In the rows, zero is written as 128.
Each path below is one point turned by a fixed rotation once a step. After each direction that follows a path, write how fast that rotation turns it, in degrees each step (0 if it stays still).
Each turn is a multiple of 5 degrees from 10 to 175, or 0.
Each row of a path follows its step; steps can be skipped.
Path 1:
step 0: [116 127 129 138 111 120 137 138 121 125 130 120 121 138 137 116 113 123
 131 141 139 129 129 127 120 119 134 127 129 132 140 116 130 131 131 126
 146 124 128]
step 4: [128 128 129 118 128 130 123 124 126 116 142 129 120 141 124 145 122 134
 119 138 140 137 135 129 131 145 123 133 128 135 124 128 140 131 127 120
 141 115 116]
step 6: [124 133 138 127 122 131 134 109 129 139 129 117 118 126 140 118 110 123
 139 124 140 139 127 139 121 135 126 128 117 134 139 130 136 125 125 118
 129 124 124]
step 8: [142 126 132 134 128 118 130 117 124 130 128 140 120 130 124 121 124 126
 128 132 133 131 158 130 127 119 122 131 110 129 121 131 122 117 139 126
 126 117 132]
step 9: [125 130 112 128 119 129 124 134 123 142 148 121 125 125 139 120 127 138
 142 121 135 118 124 129 114 112 135 121 128 125 128 131 123 126 120 135
 125 120 133]
step 10: [129 107 126 130 113 113 121 122 134 126 133 125 128 129 129 123 128 134
 127 141 136 124 124 128 121 132 119 129 126 145 123 116 127 132 145 121
 144 126 118]
step 12: [114 125 134 128 110 126 140 117 143 125 138 126 119 131 123 118 120 135
 136 130 136 129 138 120 131 126 123 124 136 123 140 119 115 120 118 119
 120 128 123]
step 14: [134 127 127 132 135 132 126 110 130 125 127 122 120 142 113 125 126 145
 125 138 123 131 135 127 140 136 124 146 115 122 121 132 120 131 126 126
 123 121 114]
step 16: [123 126 136 122 125 123 105 123 123 137 140 123 114 127 140 130 123 139
 129 126 134 121 130 141 121 144 113 133 121 137 132 128 124 127 122 130
 132 134 120]
step 19: [129 121 123 133 121 124 133 126 132 143 137 138 118 134 149 134 128 135
 124 130 147 134 130 112 114 121 135 122 134 135 139 125 131 125 126 129
 140 123 131]
[130 132 124 128 126 128 125 132 126 129 130 126 132 130 125 131 126 128
 126 128 123 132 126 125 125 124 129 128 126 131 133 130 131 123 126 127
 129 130 129] -> 170
[130 129 130 123 131 126 128 126 127 126 128 125 128 129 126 124 131 123
 128 131 128 129 128 127 125 123 128 126 130 124 129 133 125 127 128 127
 122 125 125] -> 115
[132 136 132 129 130 130 127 131 130 129 123 129 127 129 130 125 123 129
 129 126 126 126 127 130 125 128 122 128 127 129 125 128 127 128 125 127
 130 125 125] -> 40
[128 123 130 129 134 128 127 131 130 131 129 132 126 127 125 130 132 129
 126 130 129 128 125 130 129 125 121 129 128 129 134 129 131 126 129 130
 130 126 125] -> 120
Path 2:
step 1: [118 124 135 138 127 137 117 128 140 115 140 122 137 134 128 125 122 136
 115 127 130 120 128 133 113 117 130 124 112 132 136 148 134 129 133 130
 117 127 128]
step 5: [137 137 130 121 127 119 124 127 123 124 128 104 143 124 127 124 130 116
 122 122 136 135 138 123 140 122 142 125 130 127 126 137 138 139 111 128
 132 124 117]
step 7: [132 130 135 133 129 109 137 138 144 130 135 130 123 122 118 121 111 122
 131 142 128 123 125 123 127 117 135 140 128 126 132 124 138 130 118 140
 117 117 135]
step 9: [122 126 132 140 119 128 141 125 144 116 136 135 123 141 123 142 132 127
 124 120 128 142 124 140 131 136 132 123 133 130 142 129 134 142 116 126
 136 115 131]
step 12: [123 118 134 112 126 127 119 133 116 115 130 133 117 131 130 134 128 145
 134 126 125 117 126 119 114 126 124 130 128 128 133 134 135 149 144 132
 122 133 141]
step 13: [127 120 120 118 133 140 123 136 125 123 135 121 121 122 129 126 132 140
 122 147 137 133 130 118 141 129 132 139 146 112 140 129 127 136 124 125
 125 119 129]
step 16: [116 135 125 129 128 116 118 131 124 120 137 117 134 117 139 129 129 108
 130 130 134 108 124 123 131 136 133 126 128 130 124 136 135 122 127 116
 114 144 127]
step 19: [122 127 116 135 123 139 136 113 127 114 129 123 130 128 120 135 144 122
 106 122 129 142 116 130 128 124 125 137 126 128 131 132 135 118 116 139
 123 121 123]
step 21: [126 133 126 118 137 125 142 114 117 129 116 120 133 127 120 123 133 119
 121 139 130 124 142 132 127 120 128 122 130 115 118 119 139 145 122 129
 123 119 139]
step 22: [119 124 118 117 130 120 123 130 126 132 129 119 119 117 117 137 117 117
 125 116 121 125 143 111 119 126 131 131 125 140 142 128 136 144 131 131
 131 121 135]
[130 131 126 128 127 130 128 127 126 123 134 126 129 131 132 132 131 130
 131 124 128 128 126 129 130 125 127 131 130 128 129 133 129 132 124 124
 128 133 128] -> 100
[130 125 127 130 123 129 125 130 133 125 129 129 132 126 123 127 124 128
 127 132 130 129 131 127 129 123 130 125 131 132 128 130 127 130 124 125
 129 126 127] -> 175
[125 129 121 129 127 130 124 127 127 127 131 130 127 125 126 127 127 122
 132 131 128 130 124 129 124 131 128 133 128 127 134 126 129 128 129 127
 126 125 127] -> 115
[125 125 129 136 126 130 126 124 128 125 124 127 125 133 129 132 129 129
 126 128 127 126 127 134 126 126 127 129 126 129 126 127 126 127 128 127
 125 125 130] -> 40
[130 124 126 129 131 126 127 131 124 128 127 130 126 126 129 124 131 124
 129 128 127 126 124 129 133 123 132 127 128 124 123 130 126 131 128 126
 127 124 125] -> 135
[125 128 129 131 126 127 124 125 129 129 133 128 128 128 130 126 131 133
 126 131 125 124 125 124 127 131 129 128 129 127 126 125 124 133 128 128
 134 128 127] -> 25
Path 3:
step 1: [125 115 128 130 139 124 142 125 133 128 125 140 111 125 125 128 129 141
 118 135 115 128 127 134 139 133 108 138 119 123 116 136 127 129 123 133
 125 112 137]
step 8: [124 140 133 113 126 124 126 143 119 121 132 142 134 130 130 119 125 130
 114 140 116 123 148 129 115 133 125 130 145 136 128 135 121 131 128 115
 131 133 134]
step 10: [121 128 114 133 122 132 135 115 119 130 122 137 130 116 123 127 135 124
 122 145 137 135 121 130 135 136 107 128 143 141 123 126 132 133 124 126
 133 140 141]
step 11: [119 110 128 141 127 133 121 118 138 126 122 123 119 128 132 128 123 148
 126 132 134 140 116 121 124 128 125 138 131 128 130 127 112 118 115 134
 117 126 112]
step 12: [123 133 123 125 138 132 139 125 121 131 113 116 129 139 125 130 127 129
 109 126 121 122 120 112 139 128 132 141 133 125 114 133 125 118 129 116
 126 122 146]
step 13: [134 127 139 120 132 121 139 124 134 141 132 123 132 134 147 131 122 131
 144 119 138 125 125 121 122 130 129 150 126 130 129 113 135 127 132 116
 120 119 116]
step 14: [132 130 129 148 129 134 132 138 119 125 122 133 113 142 124 130 144 114
 131 117 123 123 136 132 133 140 121 135 121 136 121 121 140 138 136 124
 135 119 134]
step 17: [137 127 134 115 117 127 124 132 123 125 125 127 132 129 149 145 115 119
 125 129 134 119 126 127 124 124 140 121 141 140 139 129 117 133 126 139
 127 145 127]
step 18: [119 120 130 130 141 115 120 123 131 127 143 127 122 131 116 136 120 117
 116 141 122 116 133 136 130 139 111 132 138 128 141 131 135 138 116 129
 127 130 134]
step 22: [121 138 134 141 150 133 130 126 130 122 110 120 123 120 140 131 131 139
 120 121 129 119 129 124 125 142 120 139 120 127 138 122 122 134 125 131
 130 111 124]
[132 132 124 126 129 126 126 127 132 126 124 128 130 134 128 125 130 128
 129 129 131 126 127 127 125 128 131 129 128 129 130 134 124 123 125 128
 124 127 130] -> 80
[130 128 132 124 127 127 127 133 128 129 131 133 130 132 127 125 128 130
 131 128 125 130 129 131 128 132 127 133 123 127 123 128 130 130 129 125
 126 128 131] -> 60
[130 131 127 129 130 129 131 129 129 129 129 127 128 132 130 132 126 131
 128 130 125 128 133 131 124 130 127 121 130 129 125 132 132 129 127 131
 127 133 125] -> 40
[127 133 127 123 132 127 128 123 127 131 132 129 127 127 125 126 131 131
 130 130 131 126 129 127 132 128 127 132 129 130 129 129 132 125 131 131
 128 132 124] -> 130
[128 126 126 128 126 129 128 130 127 134 134 128 128 129 133 127 128 135
 127 124 132 126 124 130 125 126 129 129 127 125 132 128 127 131 125 130
 128 128 127] -> 170
